Small tables with named rows and columns. After each table, cells are looked up by row and column.

datu =
,mironit,naben
mikas,3.099,4.878
zed,7.417,5.137
gaf,5.338,4.983
feduzib,3.800,4.131
megige,4.431,4.732
fofa,1.118,2.324
div,6.827,5.218
zofu,3.229,2.417
muv,5.290,7.415
lumifa,4.221,7.612
gatumi,2.696,4.829
nen,6.708,4.211
zuf,4.358,6.983
pira,4.682,3.836

What is the naben of gaf in datu?
4.983
What is the mironit of megige in datu?
4.431
What is the naben of megige in datu?
4.732
What is the naben of muv in datu?
7.415
What is the mironit of muv in datu?
5.290
What is the mironit of fofa in datu?
1.118
What is the naben of lumifa in datu?
7.612
What is the naben of zuf in datu?
6.983
What is the mironit of gaf in datu?
5.338
What is the naben of zofu in datu?
2.417
What is the mironit of nen in datu?
6.708
What is the naben of nen in datu?
4.211
What is the mironit of lumifa in datu?
4.221

lur.tsv
	zim	vozupi	vumub	gilipiv
bikar	134	127	32	63
gakatuf	72	164	25	56
setog	63	187	30	73
muluzo	98	132	10	53
memabir	250	115	69	155

gakatuf, gilipiv: 56
memabir, gilipiv: 155
gakatuf, zim: 72
muluzo, zim: 98
bikar, vozupi: 127
setog, vumub: 30
memabir, vumub: 69

Table vuneluk
	lokil	dadinav	mel	ref	giziv	ruko	fematot	tuva	tapunel	sudo
kuvoda	249	689	551	359	492	363	499	610	563	290
kug	327	423	598	289	375	308	200	308	472	464
soz	337	561	542	413	537	570	888	510	575	362
rezog	423	617	446	357	473	371	276	610	482	332
kefib	426	542	489	337	391	318	85	490	444	425
nida	345	709	485	387	517	492	675	662	574	260
rukigop	392	628	480	343	427	349	224	578	486	348
ziv	409	583	481	333	411	326	138	540	461	381
rilo	437	489	500	331	376	307	39	436	426	464
suk	344	705	485	398	531	514	733	669	578	264
zotep	424	401	539	345	370	298	41	339	409	545
mopakav	345	496	557	417	526	556	843	446	553	418
nedabik	363	692	476	355	470	406	415	649	529	285
vutimu	409	386	553	344	373	298	66	318	413	552

What is the dadinav of rilo in vuneluk? 489
What is the giziv of rukigop in vuneluk? 427
What is the tuva of rukigop in vuneluk? 578
What is the ruko of kefib in vuneluk? 318
What is the mel of vutimu in vuneluk? 553
What is the sudo of soz in vuneluk? 362
What is the fematot of ziv in vuneluk? 138
What is the dadinav of nedabik in vuneluk? 692
What is the tuva of rezog in vuneluk? 610
What is the tapunel of nida in vuneluk? 574
What is the mel of mopakav in vuneluk? 557
What is the sudo of kug in vuneluk? 464
What is the lokil of nida in vuneluk? 345
What is the tuva of suk in vuneluk? 669
What is the dadinav of kuvoda in vuneluk? 689
Row with the largest tuva: suk

von:
,nal,davob,bev
dos,89,37,32
doduvi,29,35,29
rilike,64,35,23
nadoso,6,17,34

rilike, davob => 35
nadoso, bev => 34
nadoso, davob => 17
doduvi, bev => 29
doduvi, davob => 35
dos, davob => 37
nadoso, nal => 6
rilike, nal => 64
dos, nal => 89
rilike, bev => 23

gose:
         gepaneb    galob     nevo      viz  vunimup  tinogud    zavis
rorigo   -58.345  -71.492  -37.050  -56.172   28.449  -76.984  -59.478
val      -56.185  -40.744  -19.311  -25.082    4.199  -83.878  -58.234
lokobeg  -57.769  -71.146  -34.729  -59.683   27.036  -77.214  -57.505
bikazok  -70.687   49.883  -92.320   59.832   15.909  -76.834   25.434
dizuzu   -40.259   72.024  -63.758   92.992   -4.848  -42.812   26.249
baz      -56.155  -63.213  -28.284  -45.575   19.170  -75.701  -60.042
nira     -71.048  -54.318  -85.766  -44.603   52.338  -79.636  -18.087

What is the zavis of bikazok in gose?
25.434
What is the viz of baz in gose?
-45.575
What is the galob of lokobeg in gose?
-71.146
What is the tinogud of val in gose?
-83.878
What is the vunimup of nira in gose?
52.338
What is the tinogud of rorigo in gose?
-76.984
What is the nevo of dizuzu in gose?
-63.758
What is the viz of nira in gose?
-44.603
What is the vunimup of dizuzu in gose?
-4.848
What is the vunimup of baz in gose?
19.170
What is the gepaneb of dizuzu in gose?
-40.259
What is the viz of dizuzu in gose?
92.992
What is the gepaneb of baz in gose?
-56.155
What is the galob of bikazok in gose?
49.883

govo =
        nudive    lak    doz    nof    rur    fep  gegato  tegut    rap
miruti   0.506  0.467  0.338  0.357  0.500  0.428   0.154  0.600  0.439
fid      0.526  0.290  0.464  0.481  0.241  0.406   0.666  0.332  0.669
zub      0.446  0.517  0.257  0.366  0.347  0.310   0.311  0.532  0.463
tizafa   0.430  0.756  0.457  0.429  0.569  0.616   0.414  0.359  0.602
pon      0.571  0.432  0.412  0.273  0.577  0.470   0.053  0.570  0.452
fadide   0.550  0.664  0.393  0.490  0.575  0.583   0.081  0.462  0.634
sul      0.335  0.402  0.457  0.196  0.285  0.493   0.303  0.578  0.478
vatego   0.259  0.468  0.495  0.507  0.312  0.466   0.367  0.553  0.478
takera   0.568  0.466  0.484  0.301  0.484  0.456   0.233  0.310  0.788
som      0.508  0.306  0.356  0.396  0.721  0.463   0.913  0.421  0.177
gana     0.571  0.410  0.318  0.436  0.237  0.497   0.403  0.586  0.439

fep of tizafa: 0.616
rap of takera: 0.788
rur of fadide: 0.575
tegut of zub: 0.532
tegut of gana: 0.586
nof of miruti: 0.357
nudive of miruti: 0.506
doz of pon: 0.412
nof of tizafa: 0.429
nudive of takera: 0.568
lak of fid: 0.290
fep of fid: 0.406
tegut of sul: 0.578
gegato of fid: 0.666
rap of fadide: 0.634
gegato of pon: 0.053
nudive of sul: 0.335
tegut of fadide: 0.462
nof of takera: 0.301
Row with the largest tegut: miruti

